In the data rows, the value 128 means zero.
Here are some points, each followed by its number:
array([149, 173, 115, 121, 123,  97, 113, 129, 113, 137,  95, 113,  86, 124, 121, 114]) 0
array([121, 152, 129, 145, 116, 118, 138, 110, 166, 141, 133,  76, 106, 158, 160, 103]) 1
array([107, 183, 121,  70, 129, 112, 137,  36, 121, 112,  52,  71,  76, 128, 101, 108]) 2
array([129, 174, 109,  73, 157, 156, 163,  59, 142,  85, 115, 101,  84, 100,  81,  56]) 3
array([124,  75, 169, 153, 118, 144, 121, 189, 103, 107, 195, 207, 162, 142, 150, 181]) 4
array([125, 242, 139,  75, 154,  61, 169,   0, 178, 111,  37,   0,  56, 134,  82,  14]) 5
array([113, 144, 130, 125, 112, 126, 135, 106, 105, 111, 112, 101, 145, 107,  64, 112]) 6
array([137,  94, 136, 112, 124, 129, 124, 127,  96, 138, 171, 164, 136, 123, 176, 165]) 7
array([153,  98, 144, 118, 127, 123, 119, 140, 118, 126, 112, 126, 125, 101, 114,  99]) 8
array([131, 198, 123, 152, 131,  89, 137, 100, 135, 117,  90,  79,  85, 145, 131, 121]) 9
array([100, 207,  87, 103, 123,  71, 151,  53, 147, 128,  94,  62,  57, 146, 136, 100]) 10
array([103, 176, 161,  95, 146,  97, 135,  91, 170, 132,  56, 107, 129, 123,  95,  89]) 11
array([127,  52, 135, 161, 122, 193, 102, 218,  85, 137, 220, 223, 176,  97, 120, 171]) 12
array([111, 125, 126, 123, 140, 124, 148, 112, 169, 123, 104, 104, 129, 129,  92,  80]) 13
array([151,  81, 151, 155, 137, 172,  95, 142,  83, 100, 168, 106, 137, 100, 126, 150]) 14
array([124, 166,  98, 129, 134, 119, 151, 104, 137, 147, 108, 108, 125, 115, 138, 122]) 15
array([128, 177,  99,  86, 156, 140, 152,  33, 179, 122,  65,  44,  82, 119,  33,   0]) 16
array([137,  75, 118, 166, 113, 141, 114, 206, 124, 152, 199, 209, 190, 154, 204, 215]) 17
array([106, 133, 110, 135, 139,  99, 115, 123, 136, 115, 104, 109, 120, 144, 122, 107]) 18
array([133, 155, 126, 149, 128,  86, 140, 109, 137, 170, 105,  58,  83, 139, 124, 118]) 19
array([106, 100, 123, 107, 133, 125, 136, 132, 103, 113, 125, 108, 152, 146, 136, 127]) 20
array([ 94, 142, 151, 123, 151, 158, 119,  87, 127, 101, 108, 125, 128,  94,  77, 119]) 21
array([136,  56, 126, 114, 110, 192, 127, 166,  90, 108, 165, 199, 150, 111, 125, 145]) 22
array([119,  60, 146, 158,  99, 147, 104, 194, 102, 111, 182, 227, 174,  93, 144, 182]) 23
array([132, 100, 136, 124, 112, 189, 135, 121, 112,  94, 130, 187, 130, 100,  60,  88]) 24
array([ 99, 119, 131,  87, 139, 136, 128, 106, 135, 125, 105, 114, 147,  90,  93,  92]) 25
array([143,  85, 154, 161, 119, 135, 125, 194, 109, 175, 219, 195, 146, 163, 216, 202]) 26
array([146, 176, 141, 100, 126,  89, 153,  86, 138, 122,  80,  86,  86, 135, 107,  66]) 27
array([147, 113, 125, 116, 170, 198, 115, 129, 124, 132, 152, 149, 146, 108,  89,  92]) 28
array([145, 123, 107, 115, 132, 105, 130, 154, 151, 122, 109, 175, 131, 113, 178, 165]) 29
array([111, 157, 118, 122, 142, 116, 125,  79, 152, 124,  82,  83, 111, 139,  95,  62]) 30
array([155,  81, 153, 152, 129, 183, 109, 167, 128, 128, 147, 167, 156, 133, 119, 177]) 31
array([140, 164, 108, 124, 124, 111,  94, 156, 116, 130, 118, 149, 148, 121, 154, 125]) 32
array([136, 157, 136,  89, 148, 151, 107,  70, 152,  94,  61,  85, 103, 133, 123,  89]) 33
array([145, 130, 126, 217, 114,  88, 128, 192, 118, 173, 195, 186, 117, 156, 202, 175]) 34
array([172, 138, 143, 141, 151, 134, 131, 169, 135, 119, 157, 169, 107, 140, 117, 158]) 35
array([130, 136, 150, 124, 119,  80,  91, 117, 148, 129,  97, 127, 126, 130, 162, 138]) 36
array([119, 152, 126, 125, 126,  98, 114, 160, 128, 180, 165, 127, 122, 162, 182, 108]) 37
array([116, 102, 142, 147, 119, 155, 132, 194,  96, 134, 218, 175, 146, 146, 152, 212]) 38
array([ 89, 117, 110, 119, 132,  88, 129, 138, 118, 165, 192, 111, 109, 158, 170, 190]) 39
array([137, 109, 114,  98, 111, 200, 125, 129, 113,  85,  97, 142, 146,  82,  62,  98]) 40
array([133, 123, 148, 135, 150, 130, 137, 139, 137, 145,  74,  97, 117, 161, 132, 113]) 41
array([119, 120, 141, 131, 115, 124, 119, 101, 116, 110, 130, 144, 125, 116, 121, 111]) 42
array([127, 110, 147, 164, 122, 149, 125, 146, 127, 131, 120, 124, 136, 131, 112, 136]) 43
array([116, 163, 147, 160, 131, 122, 103, 126, 128, 124, 134, 116, 184, 133, 147, 127]) 44
array([147, 128, 137, 141, 107,  95, 145, 126, 130, 154, 113, 126, 104, 147, 140, 128]) 45
array([125, 111, 136, 145, 117, 131, 138, 133, 101, 147,  97, 144,  98,  99, 146, 173]) 46
array([135, 122, 140, 116, 135, 214, 139, 150, 127,  98, 141, 148, 173, 104,  90, 156]) 47
array([118, 122, 116, 144,  94,  83, 109, 127, 134, 113, 126, 117,  91, 128, 124, 119]) 48
array([119, 161, 180, 134, 155,  66, 119, 113, 124, 140, 120,  79, 100, 138, 197, 167]) 49
array([104, 238,  98,  92, 135,  32, 160,  36, 144, 138,  42,   0,  53, 141, 121,  60]) 50
array([125, 135, 109, 135, 121, 130,  90, 139, 116, 148, 116, 129, 155, 161, 149, 179]) 51
array([134, 145, 142, 160, 133, 157, 135, 100,  87, 143, 114, 126, 126, 130, 104, 126]) 52
New points follow, each followed by the number of its nearest point above, looking only along the 2 directions in which the numbered points spread most.
array([116, 113, 143, 124, 107, 129, 139, 155, 135, 118, 155, 150, 137, 129, 141, 136]) 35
array([110,  92, 152, 105, 123, 182, 130, 135, 128, 112, 121, 140, 142, 130,  80, 106]) 28
array([164,  58, 155, 170, 132, 205,  99, 187, 122, 101, 195, 255, 126, 157, 163, 175]) 23
array([120, 137, 129,  70, 126, 150, 109,  57, 124,  93,  51,  84,  89, 109,  67,  64]) 3
array([151, 102, 148, 162, 116,  91, 147, 143, 147, 172, 167, 151, 125, 149, 162, 185]) 39
array([104, 156, 126, 125, 145, 121, 150,  92, 194, 128, 118,  77, 109, 134, 104, 109]) 11
array([148,  53, 151, 223, 117, 147, 133, 253, 113, 135, 225, 233, 198, 175, 190, 219]) 17
array([140, 148, 146, 126, 121, 125, 138,  74, 125, 118, 112, 101,  84, 118, 110,  98]) 13
array([158, 167, 130, 170, 161,  29, 148, 115, 125, 175, 163, 153, 151, 161, 190, 185]) 39
array([ 83, 164, 134, 127, 147,  74, 144, 115, 144, 143, 115, 112, 115, 126, 149, 116]) 1
array([154, 108, 129, 177,  78, 166, 118, 167, 121, 102, 190, 197, 117, 124, 142, 162]) 31
array([134, 106, 138, 154, 102, 152, 115, 152, 107,  99, 139, 179, 125, 111, 121, 134]) 14
array([143, 117, 127, 114, 133, 184, 138, 122, 105,  91, 141, 150, 139, 157,  96, 131]) 28
array([122, 141, 138, 140, 129, 131, 126, 139, 150, 110, 176, 146, 165, 138, 122, 161]) 35
array([ 93, 148, 125, 146, 107,  20, 181, 133, 148, 197, 126, 113,  80, 162, 180, 186]) 49
array([125, 139, 101, 120, 154, 179, 165,  80, 149, 127,  40,  90, 116,  95,  49,  38]) 3
array([111,  99, 108, 113, 115, 177, 103, 149, 131, 111,  97, 150, 140, 113,  70, 110]) 28
array([107, 159, 130, 117, 100, 143, 131,  95, 128, 107,  81,  90,  90,  99, 103,  86]) 33
array([117, 153, 129,  81, 114, 147,  96,  94, 126, 109, 106, 118, 133, 111, 103, 114]) 6
array([133, 113, 159, 113, 137, 163, 125, 143, 115,  95, 126, 174, 154,  93,  93, 106]) 28
array([135, 115, 120, 118, 141, 167, 139, 175, 129, 116, 148, 172, 162, 118, 114, 121]) 14
array([128, 118, 111, 142, 179, 139, 138, 100, 157, 116, 144, 173, 186, 111, 145, 137]) 43
array([ 93, 126, 143, 162, 115,  69, 155, 134, 133, 182, 182, 149, 104, 166, 240, 218]) 34
array([113, 164,  95,  94, 194,  96, 165,  88, 150, 114,  65,  47,  82, 140, 125, 109]) 27
array([132,  72, 152, 118, 135, 174, 123, 154, 144,  91, 124, 142, 154, 128, 136, 126]) 14
array([131, 182, 129, 106, 133,  58, 141, 112, 129, 122,  68,  70,  53, 132, 120,  76]) 10
array([127, 155, 144, 155, 127,  54, 156, 118, 145, 185, 117, 132, 109, 169, 155, 167]) 49
array([104, 145, 126, 109, 132, 146, 124,  99, 134, 141, 123,  83,  84, 152,  81,  91]) 13
array([132, 126, 138, 105, 127, 162, 126,  79, 146,  70,  54,  92, 104, 122,  61,  67]) 3
array([122,  47, 107, 102, 103, 164, 104, 197, 118, 123, 180, 178, 146, 120, 146, 159]) 31
array([143, 111, 105,  83, 116, 165, 106, 147, 102,  88,  79, 150, 125,  96, 101, 111]) 28
array([105,  87, 149, 138, 143, 134, 139, 131,  98,  96, 180, 146, 155,  94, 134, 149]) 14
array([133, 140, 124, 107, 114, 124, 124, 144, 149, 108,  80,  76,  99, 141,  90, 112]) 13
array([110, 102, 110, 158, 128, 103, 124, 175, 121, 105, 162, 167, 116, 112, 133, 178]) 7
array([ 99, 131, 139, 132, 136, 149, 126, 112, 133, 102, 123, 150, 152, 145,  92,  97]) 8
array([119, 204, 126, 103, 153,  86, 137,  53, 152, 145, 104,  77,  98, 129, 106, 113]) 27
array([104, 168, 139, 156, 153,  82, 142, 112, 145, 144, 138,  92,  88, 143, 183, 138]) 49
array([117, 123, 115, 143, 136, 180, 119, 107, 124, 138, 118, 137, 142, 130,  92, 125]) 8
array([150, 152, 118, 107, 110,  65, 141,  73, 167, 128, 104,  59,  84, 134, 142,  89]) 9
array([144, 111, 107, 142, 136, 147, 109, 160, 119, 137, 114, 145, 109, 140, 164, 111]) 46
array([123, 136,  98,  92, 147, 124,  96,  83, 100, 135, 128, 144,  89, 118, 120,  79]) 13
array([127, 107, 136, 120, 130, 137, 127, 158, 116, 128, 159, 156, 148,  97, 140, 156]) 35
array([130,  95, 145,  76, 142, 149, 144,  93, 170, 103,  64,  59, 116, 119,  86,  77]) 3
array([149, 101, 148, 122, 126, 181, 130, 146, 109, 128, 131, 175, 139, 117, 137, 146]) 14
array([149,  83, 118, 147, 122, 144, 136, 141, 130, 119, 136, 151, 145, 127, 142, 152]) 35
array([147, 179, 111, 121, 137,  64, 128,  70, 158, 162,  90,  68, 120, 145, 126, 121]) 9
array([140, 105, 128, 131, 114, 135,  85, 162, 128, 149, 165, 169, 139, 122, 130, 166]) 7
array([133, 190,  96, 142, 133,  40, 143, 139, 141, 172, 158, 108,  95, 167, 191, 140]) 49
array([153,  84, 122, 123, 114, 218, 100, 105, 137,  66, 154, 138, 162,  90, 101,  82]) 24
array([133, 183, 126,  96, 153,  43, 154,  63, 144, 163,  78,  58,  78, 156, 151, 101]) 10
array([135, 143, 121, 142, 127, 107, 146, 134, 151, 124,  96, 127, 131, 131, 131, 137]) 48
array([130, 160, 104, 122, 161,  97, 136, 131, 157, 118, 142, 113, 128, 130, 108, 164]) 48
array([163, 176, 177, 104, 169, 130, 137, 118, 135, 102, 115,  89, 140, 114,  96, 132]) 13
array([160, 129, 122, 107, 121, 144, 135,  80, 116, 126, 108, 101, 106, 111,  99,  92]) 13
array([145, 120, 130, 100, 107, 128, 118, 114, 136,  92,  94, 112, 149, 101, 119,  75]) 6
array([115,  96, 110, 132, 119, 178, 133, 148, 111, 120, 127, 153, 164, 133, 112, 137]) 14
array([117, 240, 117,  68, 115,  77, 123,   7, 147, 131,   0,   0,  46, 141,  53,  21]) 5
array([135, 138, 153, 156, 110, 104, 116, 125, 121, 165, 119, 134, 126, 158, 166, 166]) 37
array([106,  94, 144, 121, 126, 124, 152, 155, 148, 122, 164, 148, 139, 111, 143, 171]) 35
array([135,  77, 113, 140, 117, 170,  99, 139, 106, 120, 129, 107, 150,  84, 124,  86]) 28
array([122, 123, 133, 127, 128, 173, 131, 110, 118, 107, 132, 132, 162, 141, 101, 125]) 8
array([130, 125, 141, 130, 127, 157, 131, 130, 139,  75, 140, 134, 158, 106, 121, 104]) 8
array([111,  71, 133, 140, 108, 131,  91, 139, 120, 147, 165, 173, 119, 137, 169, 168]) 7
array([ 99, 166, 118,  91, 152, 108, 149,  88, 168, 127,  46,  77, 111, 140, 112, 126]) 27
array([109, 111, 145, 111, 107, 115, 105, 144, 121, 136, 127, 150, 130, 134, 127, 138]) 46
array([113, 103, 153, 130, 124, 165, 118, 157, 126, 126, 123, 168, 140, 135, 104, 152]) 14
array([129, 159, 103, 133, 122,  89, 132,  98, 126, 173, 106, 107, 111, 140, 111, 111]) 0
array([128,  76, 145, 152, 116, 149, 127, 199, 107, 154, 220, 229, 156, 170, 199, 219]) 17
array([155, 178, 118, 162, 111,  42, 153, 117, 131, 187,  99, 121,  78, 177, 192, 163]) 49
array([133,  75, 120, 146, 131,  85,  97, 149,  90, 155, 170, 150, 185, 124, 169, 165]) 7
array([140, 100, 103, 121, 175, 196, 142, 140,  98, 100, 127, 192, 143,  98,  95, 108]) 47
array([142,  78, 126, 163, 133, 218, 129, 186, 114, 106, 185, 165, 167,  90,  96, 139]) 22
array([119, 124, 138, 131, 124, 118, 149, 106, 157, 152, 129, 119, 111, 144, 123, 132]) 48
array([103, 226,  97, 101, 141,  62, 159,  19, 154,  95,  35,  35,  84, 116,  72,  15]) 5
array([143, 105, 112, 131, 139, 140,  84, 176, 114, 148, 168, 152, 155, 123, 178, 162]) 7
array([146, 132, 137,  86, 149, 139, 120, 177, 130, 151, 166, 151, 130, 132, 153, 127]) 35
array([129,  79, 121, 165, 122, 136, 149, 186, 123, 135, 171, 197, 150, 160, 185, 202]) 38
array([150,  98, 109, 124, 118, 166, 138, 148, 122, 110, 161, 157, 165, 129, 129, 111]) 14
array([126, 134, 139,  67, 104, 140,  80, 112, 130, 116, 110, 103, 144, 121, 114,  94]) 6
array([129, 157, 132, 116, 123,  86, 137, 118, 152, 129,  97, 114, 123, 136, 146, 137]) 1
array([136,  48, 149, 175, 156, 186, 106, 172, 100, 142, 207, 199, 186, 109, 144, 186]) 23
